128 stands for zero in the data rows.
Every row has a hidden score. In each pair, how much higher is the second row's than the first's? 15 means about the same, 30 much higher and 0 much lower. The score is a weighted sum of the row's numbers plus the product of two more (or one squared), each taken from its middle value.
[ 84 118 165  84 149 132 121 148 144 139 118 101  99  99 135 146]
[160  91 109 179 128 110 178  85 147 142  87 135 110 131 122 109]: 13
[119 167  59 128 192 157 102  92 126 193 147 164 108 123  96  73]
[145 161 115 147 126 101  93 151 132 137 133 159  89 132 117 107]: 20
[ 82 102 144  95 145 106 117 172 118 119 135 126 108 128 135 155]
[141 157  91 135 150 126 116 117 153 128  75 159 158 162 123 115]: 7
[117  84 125 175 159 102 163 121 124 156 114 153 133 154 100 106]
[129 165  69 122 180 160  88  90 119 186 138 154 114 111  95  94]: 17
[119 136 107  98 174 135  96 106 136 156 108 144 113 111 110 107]
[131  78 137 171 125  95 181 117 148 136  94 135  86 142 136 107]: 12
[119 104 124 107 105  78 111 141 143 113 159  93  84  91 140 158]
[126 172  50 128 166 140  93  89 127 161 117 174 142 148 130 110]: 23
[137 162 100 109 151 137  97 112 129 167 119 137 104  98 120 143]
[126 104 137 193 138 109 177 127 150 127  86 138 147 177 149 130]: 14
[113  91 198  74 108 151 135 149 128 127 133  53  98  44 137 172]
[ 89 109 170  91 102 132 128 147 143 112 129  81 138 108 149 182]: 13
[108 103 174 103 111 158 128 139 131 118 144  58 170  92 127 196]
[101 101 158  85 143 155 130 136 145 130 121  84 169  74 128 177]: 23
[ 96 106 142  72 159 152 108 133 109 139 128 123 149  92  86 145]
[155 158 161 145  59 125 135 165 103  51 188 119 183 185 165 153]: 4
[155 143 155 143 111 109 118 157 144 120 121 103 106 112 141 151]
[ 91 121 170  76 136 173 116 115 119 140  81 126 159 121 125 174]: 8
[139  91 161 144 159 150 179 117 133 153  69 149  98 133 120  98]
[138  68 153 153 125 111 174 128 148 152 100 113  56  99 110 103]: 12
[ 94 110 104 142 148 124 123 121 144 150 159  88  97  90 113 115]
[122  91 147 141 153 120 154 128 123 150  99 173  89 164 118  96]: 18
[ 71  98 128 160 100  77 151 171 155  76 161  48 174 159 172 204]
[ 98 162  55 139 193 137 104  87 131 168 123 172 155 172 110 102]: 13
[101 135 119  89 157 106  69 136 109 142 130 161  79 141 121 116]
[169 133 144 121 104 167 150 127 122  80 149 131 178 133 133  99]: 18
[152 172 152  92  97 156 130 146  88  78 139 170 152 179 147 101]
[146 155 122 119 112 152 135 123 101  87 162 153 180 154 126  83]: 18
[154 157 138 115 136 118 112 141 147 141  85 139 129 116 139 134]
[134  91 155 140 149 152 166 112 137 162  72 145  86 124 115  89]: 8
[ 98  78 155  95 103 101 138 165 150 114 158  58  61  62 149 156]
[113 132 118 124 144 123 114 134 132 133 126 122 160 138 136 162]: 18
[138 159  75 117 157 131  95  90 128 145 102 155 132 139 131 135]
[121  79 140 189 131  99 185 114 147 123  83 128 144 172 147 135]: 8
[168 166 105 155 109 102 116 112 148 125  98 133 128 135 126 139]
[150 174  82 168 150 142 113 112 132 170 125 148 108 107 105  92]: 26
[159  94 129 160 124 102 155 106 130 158 101 154  89 122 126 110]
[140  78 157 150 130 113 191 125 148 151  92 117  53  84 116 100]: 17
[ 86 112 112 130 135  97 116 160 129 135 185 105  99 110 118 117]
[166  83 124 165 135  98 156 109 136 149  96 149  91 121 123 109]: 16
[135  64 151 177 132 110 182 133 148 123 100 101 134 135 119 127]
[145  81 161 151 130  95 159 131 123 151 110 147  57 126 116 105]: 9
[119 103 132 168 142 115 178 105 139 133  66 149 120 165 135 111]
[150 144 112 136 155 122 115 123 140 144  90 137 131 112  95 108]: 20
[108  96 117 110 131  82 112 147 133 118 153 104 109  91 124 154]
[147 163 143 116 138 115  94 150 117 130  93 170 125 159 126 134]: 14
[171 141 138 108 111 172 152 119 112  93 133 121 173 133 123  96]
[ 78  84 165 108 109  72 114 182 131 106 166  79  55 103 142 157]: 14
[142 177 102 156 138 137 107 119 139 154  88 169 144 156 111 116]
[111 103 138 156 153 140 177 101 130 151  62 174 134 169 138 103]: 12
[119 113 177  54 143 166 112 118 108 143 103 109 132  83 104 152]
[161 146 158 132  63 152 157 144 134  61 164  95 160 129 157 146]: 12
[172 141 142 113 113 185 158 110 114  85 144 126 167 137 111 101]
[133  88 131 165 129  86 154 127 123 160 126 158  71 131 112  86]: 19
[104 118 106 127 114 105 115 132 140 113 128  92 127 109 140 170]
[139  74 146 191 117 108 188 132 151 118 123  95 141 135 139 154]: 14
[164 153 106 144  99 144 127 124  88 117 197 157 160 162 126  81]
[120 144  86  85 195 130  70 109 111 153 116 184 133 149  96 120]: 19
[181 149 159 110  61 146 146 125 122  78 168 106 120 115 141 109]
[196 159 129 141  61 159 152 115 121  90 165 110 139 122 155 118]: 17
[ 88 117 145 102 122 138 128 125 128 130 127  90 139  94 135 153]
[193 178 112 152  76 157 149 108 122  74 151 130 166 166 163 110]: 14
[102 108 174 104 115 154 139 131 132 129 151  62 163  94 124 189]
[ 89 125 169  86 124 154 117 134 120 124 102 109 178 122 143 176]: 21
[147  76 143 158 125 114 183 122 131 154 109 113  66  97 122  89]
[142 161 138 118 131 113  95 157 125 139  98 163 107 157 120 133]: 18
[125 126 115  84 165 139  97 117 120 150 111 139  87 101 132 108]
[174 140 131 112 113 180 148 107 106  78 142 121 171 122 130  98]: 11
[135 170 116 154 116 126 119 141 145 124  76 139 149 172 145 143]
[170 138 157 123  64 143 159 138 122  71 169  92 129 124 150 113]: 8
[135 153 117 141 159 129 117 133 138 131  76 157 153 157 120 124]
[116 138 165  92 130 183 120 110 144 161 129 103 130  68 111 140]: 7
[137 148 100  90 156 150  93 108 133 162 103 150  92 101 120 118]
[148 145 159 137  69 119 133 154  93  47 176 121 180 182 172 142]: 8
[111 179  34 147 190 153 105  82 123 183 140 187 137 162  98  80]
[158 148 130 113 117 145 147 123 110  88 167 159 188 166 113  91]: 14
[147  75 138 150 160 125 174 114 145 165  71 138 108 119 111  94]
[141 156 147 142 127  94  97 158 128 120 111 146 127 153 136 151]: 14
[103 136  94  97 196 127  80 119 111 153 117 177 150 148  98 118]
[118  93 154 136 165 123 147 126 121 160  85 180  97 159 120  94]: 11
[123  77 146 176 152  99 176 122 126 127 103 147 132 163 122 109]
[116 101 134 107 127  81 122 153 143 113 153  94  97  90 130 160]: 16
[141 118 159  78 103 147 120 106 134 134 124  61 117  38 124 172]
[139 179  92 164 133 116  87 138 115 156 137 161 111 144 104  98]: 22
[ 93  80 157 100 102  71 122 178 128 107 159  83  62  97 141 156]
[178 145 175 124  60 162 151 141 121  65 171  97 147 128 159 129]: 9
[139  70 158 181 116 115 175 123 149 127 100 102 104 129 139 132]
[132  77 168 169 118 105 180 140 143 126 105 102 104 122 132 137]: 14
[154 148 157 131  56 128 137 173 103  53 190 124 177 182 164 150]
[ 63  82 135 156  98  77 139 176 152  62 165  57 187 146 174 208]: 23
[124  81 143 182 112  99 186 124 150 128 102 126 110 132 145 123]
[ 87 104 105 142 139 120 124 134 131 140 166  79 115  97 123 116]: 13
[127  99  99 194 153 121 157 104 129 193 145 177  99 147  85  60]
[100 139  68 106 202 133 105  91 126 150  92 170 176 157 108 112]: 13
[113 105 186  72 103 119 100 135 120 130 141  92 107  65 127 178]
[131  78 136 174 120 102 189 119 144 125  97 122  67 142 141 120]: 17
[180 169  92 153 108 101 115 118 151 132  79 139 120 121 127 146]
[133 186  95 156 146 136 114 121 139 144  91 170 138 162 121 108]: 15
[183  89 133 163 123 125 175  88 148 155  95 119  77  92 113 118]
[ 97 177  36 143 185 157  99  93 126 187 141 190 142 160 106  76]: 20
[113 169 109  78 181 169  85 116 116 162  97 171 113 124 120 116]
[112 168  60 129 185 166  86  94 124 202 151 169 107 116  95  72]: 12
[149 146 106 135 110 159 158 118 107  78 147 136 184 168 136  83]
[118  87  98 186 169 118 182  93 145 157  84 152 158 157 115  87]: 20
[ 91  80 168  96 108 111 149 160 135 110 154  57  64  63 139 147]
[142 173  92 155  90 152 156 120 120 105 176 143 165 176 143  74]: 11
[ 97 101 118 108 125  91 103 146 139 127 160 108 112 101 137 158]
[142 106 107 178 151 107 155 113 127 173 123 166 105 130  91  78]: 13
[104 126  94  94 178 146 100 110 128 156 112 147 113 106 106 106]
[ 78 110 157  94 136 113 106 149 113 118 139 117 105 122 129 150]: 10
[ 93 108 165  80 127 146 119 131 122 130 118  94 142  96 130 166]
[165 156  92 103 150 146  99  89 137 156 110 139 105  84 134 137]: 24
[112 115 186  55 143 188 118 125 122 154  95 108 135  83 122 160]
[137  60 125 149 177 129 169 108 141 156  76 143 127 115  92  83]: 22
[148 152 139 157  67 147 168 143 116  40 164 110 209 189 188 147]
[181 147 136 146 112 113 121 130 140 132 114 110 117 104 131 154]: 19
[114 112 165  73 132 132 107 123 116 136 127 104 142  83 120 159]
[126 104 128 156 159 127 150 113 121 164 105 181 104 156  97  79]: 14
[178 177 106 140  93 163 135 120  99 106 202 155 152 167 129  82]
[144 147 137 143 101  82 129 154 143 115 101 122  86 136 133 142]: 16
[151 162 145 128 123 129 120 145 132 132  99 129 105 115 145 136]
[151 171  88 169 137 131 104 124 138 177 141 142 103 114  87  88]: 11
[126  71 161 157 114  81 163 141 130 140 111 128  68 139 127 113]
[170 142 168 103  66 155 153 137 124  80 175 106 102 111 156 103]: 11
[122  75 153 152 125  87 164 139 118 146 108 139  74 129 117 113]
[162 179  84 159 149 135 103 119 138 185 126 147 108 121  93  92]: 17
[146 161  82 157 145  97 121 106 149 132  92 150 143 140 128 126]
[ 94 107 151 109 120  95 111 178 133  99 150 101 127 130 142 168]: 19
[105 152  83 132 146 121 106 107 127 122 114 142 146 161 145 146]
[107  92 189  82 105 143 137 132 126 120 131  61 135  69 132 195]: 7
[115  98 130 108 111  87 109 153 134 111 169  86  95  92 141 176]
[ 75  93 152 129 105  71 125 189 130  89 174  79 150 133 162 193]: 22
[109 147 116 111 160 143  94 135 118 142 120 124 149 139 132 151]
[ 78  93 128 151 108  88 137 155 150  83 153  68 152 139 158 188]: 9
[177 159 124 131  92 139 125 129 103  84 161 149 156 139 127 101]
[150 171 130 114 135 117  82 144 125 137  84 171 105 149 125 125]: 18
[148 160 139 142  74 138 132 150 110  65 197 136 177 179 144 112]
[ 99 124 180  54 134 162  95 140 106 144 121 128 126 109 113 161]: 17
[144  72 157 152 117  98 187 125 145 148  99 116  58  97 132 103]
[ 89 116 159 120 110 129 136 140 146  98 137  72 202 133 151 211]: 16
[131 158  86 104 154 123  71 100 116 156 130 172  91 126 117 107]
[100 119 186  55 128 150 101 139 109 140 125 119 117  98 125 161]: 7
[135  94 108 188 150 127 174  99 145 171 116 141 109 127 106  84]
[173 164 121 145 109  96 103 124 142 127 113 148 102 123 140 135]: 17
[119 167  60 120 173 136  70 107 106 183 134 181 117 140 108  95]
[140 155 135 163 111  99 125 144 146 107 100 120 149 160 147 161]: 10
[168 158 163  94  81 176 151 134 112  88 149 125 119 127 159 100]
[203 157 122 145 114 124 114 117 143 151  91 111  82  87 127 144]: 24
[ 92 101 110 128 136 123 125 131 143 158 174  82  90  74 120 113]
[ 80 109 170 113  98 134 139 139 135  99 135  70 190 126 155 208]: 13
[180 164 121 135 103  94  97 133 135 123 119 144 103 130 132 154]
[110  88 151  95 102  81 104 157 123 110 164  85  76  91 146 167]: 16
[ 97 138 108 125 156 145 112 133 141 135 125 125 148 131 140 148]
[ 74 119 151  99 143 114 109 160 120 116 133 125 119 131 136 152]: 10
[ 95 147 113 123 153 112  82 158 114 126 135 150 158 171 144 160]
[144 171 116 131 134 137 107 133 147 138  69 169 133 157 142 133]: 11
[ 85 103 149  87 168 154 135 110 123 126  90 122 193 103 120 168]
[127  79 129 212 117  94 189 130 141 110  97 116 168 184 146 153]: 11
[ 83 105 132 144 102  84 134 152 158  92 143  64 158 117 166 191]
[121  84 138 161 131 111 171 116 148 132  82 141  92 154 137 111]: 11
[158 155 132 126 140 126 120 135 148 144  80 147 106 113 113 121]
[164 144 155 107  58 129 131 142 111  71 184 122 108 138 163 105]: 4
[ 95 102 135  88 149 160 128 113 124 129 118 104 179 102 118 152]
[135 159 154 139  70 138 135 158 109  59 189 130 186 187 151 130]: 8
[133 142 143 143 102  80  92 162 137 116 120 125 118 140 142 159]
[110 159  61 121 191 155  96  84 120 191 139 167 129 121  98  83]: 13
[102 147  72 105 187 157  82 100 124 178 110 159 120 119  88  84]
[ 96 116 166  99 120 137 107 145 110 120 161  93 164 116 120 168]: 21
[108  94 132 110 124  88 102 150 135 127 154  99  96  95 135 161]
[143  70 148 155 159 115 183 111 141 152  82 140 101 105 109  93]: 15
[118  84 138 197 120  96 192 123 155 112 103 114 166 172 145 146]
[100 102 183 109 116 157 132 140 134 127 138  57 170  89 140 201]: 18
[187 173 119 138  83 147 118 118 106 103 187 150 147 141 125  82]
[141 157 113 145 130  96 100 144 116 155 140 159  93 127 120 109]: 22
[ 98 175  58 117 191 145  59 113 107 185 152 191 115 164  97  85]
[117  77 118 184 156 117 182 121 143 133  87 150 166 166 134 119]: 22
[104 150 115  77 160 129  80 145 113 152 123 179  88 139 130 109]
[ 94 139  95 106 154 126 111 116 132 143 106 152 111 139 123 118]: 6
[ 83 111 168 114 113 160 130 140 122 102 129  83 194 138 154 197]
[ 95 105  91 129 131  98 106 155 118 138 183 116 107 102 112 127]: 22
[140 187  71 179 139 122 117 123 140 168 121 158 141 155 109  87]
[137 141  93 135 156 111 110 139 126 150 110 162 138 134 102 116]: 25
[166 163 154 101  95 186 152 132 116 100 121 140 146 123 136  96]
[ 94 176  63 128 183 147  75 110 109 189 148 192 131 154  94  81]: 17
[ 87 122 167  75 143 160 127 122 123 134  97 119 158 113 130 162]
[121  74 145 161 116  96 194 127 151 131  99 129  81 137 143 121]: 11
[124 101  91 199 143 123 180 102 138 159 115 151 121 149 115  70]
[ 81 113  88 145 139  92 110 143 124 145 192 117 107 121 110 111]: 13
[ 87 138 138 108 124 168 118 123 130 138 123 109 159 120 118 150]
[103 110 101 129 137 122 130 130 140 137 159  78 105  77 123 130]: 19
[114 160 111  73 180 139  62 133 100 162  97 192 111 149 117 108]
[113 130  88  93 195 128  92 120 111 152 118 180 143 146 111 126]: 17
[141 153 143 150 109  85 103 162 125 119 126 131 117 154 132 155]
[109 117 170  59 131 151  91 120 104 128 116 119 121 106 114 167]: 11
[140  85 122 184 144 125 178  94 138 179 122 135  77 110  97  76]
[153 144 162 140  56 128 141 174 107  64 189 119 172 181 169 135]: 20
[111 168  53 128 192 172  93  96 122 201 151 169 110 112  82  68]
[113 106 136 122 111  79 111 145 141 110 163  89 109 108 149 182]: 11
[ 91 130 146  87 149 163 121 110 117 133  95 121 159 109 126 157]
[157 170  90 170 148 137 106 114 138 180 120 143 110 117  90  87]: 15
[155 147 154 146  74 142 145 163 115  56 187 115 187 183 149 142]
[138 166  72 124 150 138  96  73 123 146 112 157 129 149 136 130]: 23
[165 150 134 150  95 112 129 150 143 118 109 105 133 115 143 158]
[105  93 149  97 102  78 114 177 130 109 151  89  62  90 145 155]: 14
[ 93 140  81 123 180 130 116 105 121 131 103 162 177 171 131 138]
[102 101 185  69 108 123  95 150 116 121 144 100  96  79 126 172]: 10
[ 67 104 108 112 151 115 135 142 140 106 118 102 141 127 141 152]
[100 157 106  98 167 141  73 133 107 141 125 178 136 172 128 135]: 21
[103 111 102 119 121  94  98 143 129 125 167 105 103 100 130 141]
[149  91 156 151 138 133 175 116 139 159  83 143 105 130 114 109]: 10
[110 125 133  96 137 176 116 110 118 171 150  93 125  62 102 124]
[178  87 138 158 127 121 175 102 140 153  89 126  88  95 114 105]: 13
[149 143 146 125  72 144 165 133 109  67 154 123 157 162 159 111]
[163 158 114 132 106 173 154 116 123 110 175 128 157 130 118  83]: 19
[ 94 126 198  53 144 159  87 141 100 142 110 140 134 106 116 156]
[119  73 149 181 137  83 160 142 128 123 117 122 136 168 128 148]: 15
[ 67  90 117 133 145  99 149 144 146 101 124  93 173 137 142 170]
[133 163  69 115 145 137  93  97 134 146 109 158 131 139 138 130]: 17
[ 82 120 131 111 142 116 128 138 142 114 113 116 137 137 142 144]
[ 78 127  73 170 139 117 136 121 142 155 171 110 127 130 119 104]: 11
[101  99 166  69 139 167 135 128 135 142 119  84 129  62 113 147]
[ 83 103 132 132 124 112 126 153 145 124 157  69 118  98 135 159]: 13
[100 101 132 108 122  82 101 149 134 104 155  99 114 104 133 164]
[ 99 146  60 111 197 145 112  99 123 141  99 170 178 160 114 113]: 15
[117 127 145  88 115 168 111  99 127 138 107 105 154  96 130 168]
[164 168 134 121 124 106  92 136 127 134  97 166 107 140 128 142]: 19
[116 173  59 129 181 158  85  87 115 195 150 168 112 112 100  85]
[118 157  77 126 148 127 104  96 131 127 112 147 145 151 142 153]: 15
[144 150 140 139  76 149 155 122 119  65 158 125 195 176 159 116]
[128  74 154 147 128  91 157 128 124 142 106 141  66 118 118 108]: 20
[153 145 138 107 119 157 127 137  94  78 157 151 173 159 122  96]
[130 100  89 193 149 135 174  97 140 199 130 148  99 113  88  55]: 14
[173 146 150 107  70 131 126 146  98  80 174 131 123 134 152 105]
[161 171  87 155  82 159 144 101 115  93 162 145 179 168 148  96]: 13
[129 106 100 184 158 108 147 111 120 175 134 162  89 137  99  65]
[100 159 107 123 151 132  91 132 132 134 116 142 139 162 142 149]: 17
[136 101 154 143 157 143 165 119 137 158  72 157 102 135 122  84]
[101 175  41 148 178 142 105 105 129 167 140 172 149 166 115  98]: 13
[146 162 127 144  84 145 158 122 119  82 164 131 151 164 145 106]
[154 138 120 127  94 151 166 125 120  69 145 138 180 161 144 109]: 22
[158 140 168 104  62 128 139 158 103  72 181 122 112 146 152 106]
[110 129 143  93 133 146 109 116 114 150 150 114 136  80 103 149]: 19
[160 189  87 159  94 170 141 101 121 114 170 147 177 174 129  55]
[ 84  83 148  99 112  74 119 167 122 104 167  85  66  88 139 157]: 25
[132 140  90  97 184 154 102  94 131 164 103 158 126 106 111 120]
[127 103 187  64 118 143 124 136 129 139 134  67  85  44 127 167]: 4
[145 136 155 119 119 103 126 141 141 132  95 107  86  91 127 118]
[130  73 160 180 125 110 179 142 155 127 111  96 136 147 143 153]: 18
[100 169 110  77 180 151  74 117 103 164 106 191 112 153 121 119]
[118  68 124 153 174  99 159 105 128 142  84 167 127 147 101  98]: 14
[150 104 118 183 117 110 180  83 140 136  81 143 110 138 123 121]
[168 160 124 152 116  92  99 149 135 134 127 148 113 134 127 143]: 22
[ 85 102 134  83 157 153 133  98 122 128  93 107 192 104 108 166]
[112  82 114 183 164 120 171 108 148 136  76 148 155 156 127 120]: 24
[124 141  96 149 152 116 123 125 141 125  76 153 169 165 126 123]
[182 162 111 145 115 121 114 115 149 159 108 124  87  88 117 128]: 13
[190 146 134 138  71 156 156 126 130  69 160  96 159 124 146 119]
[170  87 121 164 123 101 151 110 136 158 105 147  85 115 119 103]: 17
[141 153 144 154  57 143 168 154 136  47 172 108 202 193 181 154]
[119  86 162 186 122  87 167 149 130 115 125 129 139 177 147 157]: 18
[ 84  89 143 122 117 114 140 163 143  94 147  64 125 106 154 167]
[127 106  95 198 145 125 175  99 150 167  95 161 125 157 113  71]: 11
[ 85 116  95 142 143 105 105 135 125 140 200 117 101 116 116 108]
[ 96 150  76 109 195 146 100  98 123 138  86 175 154 151 116 107]: 21
[161  84 144 180 117 107 184 112 153 140  85 101 105 116 122 137]
[154 150 149 117 132 132 107 145 136 142  76 143  95 118 133 127]: 24
[153 147 142 126  58 136 161 140 130  57 148 113 129 157 166 112]
[160 166 144 133  75 139 131 161 100  78 177 137 167 189 135 126]: 21
[122 105 106 205 140 118 169 104 143 163 109 155 108 142 113  74]
[ 97  92 159  96 102  77 117 160 133 108 169  90  69  94 141 158]: 10
[201 153 128 119  64 161 140 112 124  85 159 105 123 107 146 118]
[120  98  96 212 147 108 184  90 143 151 104 147 138 163 122  93]: 17
[173 156 127 137 108 130 113 131 153 136  98 107 107  99 125 147]
[145  98  97 198 156 133 169  85 144 191 127 144  95 111  91  60]: 13
[119  76 105 181 162 100 178 104 148 148  80 143 158 160 120 102]
[109 148  84 107 185 133 111  95 131 145 101 165 136 145 121 119]: 15
[152 154 124 148 105  96 133 132 147 113  92 126  98 131 143 142]
[ 84 132 111 126 143 168 127  93 130 160 148 118 168 111 109 120]: 12
[105 135 118 120 138 162 124 104 119 143 132 113 168 105 115 138]
[150 147 164 131  63 122 147 170 102  51 175 116 167 184 155 132]: 12
[114 169  53 133 178 167  90  82 107 199 149 163 113 130  90  78]
[ 87 112 174  74 104 135 132 134 129 112 125  83 111  92 142 169]: 9
[136 106 156 143 167 152 167 105 130 173  69 150  99 130 102  90]
[181 143 131 118 101 167 141 117 117  80 143 114 173 112 121 119]: 19
[ 98 135  83  86 201 120  73 118 114 157 121 183 152 145 110 113]
[121  78 109 163 166 105 156 116 131 169 114 160 115 143  93  86]: 11
[135 100 148 145 158 145 168 119 132 156  57 154  95 129 122  90]
[109 136 127 128 141 129 113 131 133 131 133 115 147 138 136 161]: 12
[155 178 142 121  89 173 148 123 114  75 124 152 173 180 168 104]
[115 119 133  92 149 166 120 107 131 172 135  90 135  61  83 127]: 18
[ 88 110 178 104  99 131 116 145 141 104 126  70 172 120 148 195]
[122 148  86 110 167 151  96 104 113 175 136 154  92 104 108  97]: 22
[ 94 109 185  98 102 121 110 161 115  98 165  76 164 117 139 205]
[166  83 154 172 119 111 180 115 153 137 107 110 106 119 124 124]: 12
[108  84 126 111 139 119 128 140 155 127 130  75 112  72 118 156]
[ 93 135 163  72 133 171 123 112 131 132  79 125 160 118 136 162]: 7
[139 151 125 180 112  98 131 161 144  89 110 111 179 181 166 181]
[183 155 118 140 112 124 105 115 152 142 104 124  97  82 138 143]: 16
[ 74 111 127 113 140 114 101 153 109 138 162 124 106 115 124 126]
[160 184 100 151 101 163 129 120  94 113 196 165 156 171 104  54]: 4
[107 100 137 112 114 105 130 142 141 127 155  62  77  63 136 159]
[ 92  99 191  66 110 123 113 150 112 118 145  93  91  80 133 164]: 13
[105  85 128 108 146 126 133 133 140 119 134  83 120  77 125 150]
[158 164 160 110  82 145 125 139 100  79 171 150 132 157 143  89]: 4
[ 75  79 152 133 111  94 144 177 153  90 170  44 135  96 163 191]
[123  78 123 181 141 109 184 121 153 121  75 141 157 176 133 127]: 11
[161 143 126 154 129 123 119 151 151 133 102 120 134 115 120 141]
[111 159  62 130 196 158 100  86 125 192 142 165 123 125  85  76]: 4
[167 142 147 101 101 173 159 122 117  90 147 129 176 131 124  99]
[133 152 103 136 158 112  93 146 130 142 106 159 128 132  98 118]: 24
[185 155 141 116  68 135 128 121  99  82 171 138 145 139 150 120]
[155 149 156 126  70 139 131 158 108  50 173 128 146 167 162 135]: 22
[136 136 145 153 104  83 104 176 132 105 128 128 125 158 140 162]
[167 170 105 151  91 176 145 109 102 127 185 127 147 131 116  72]: 5
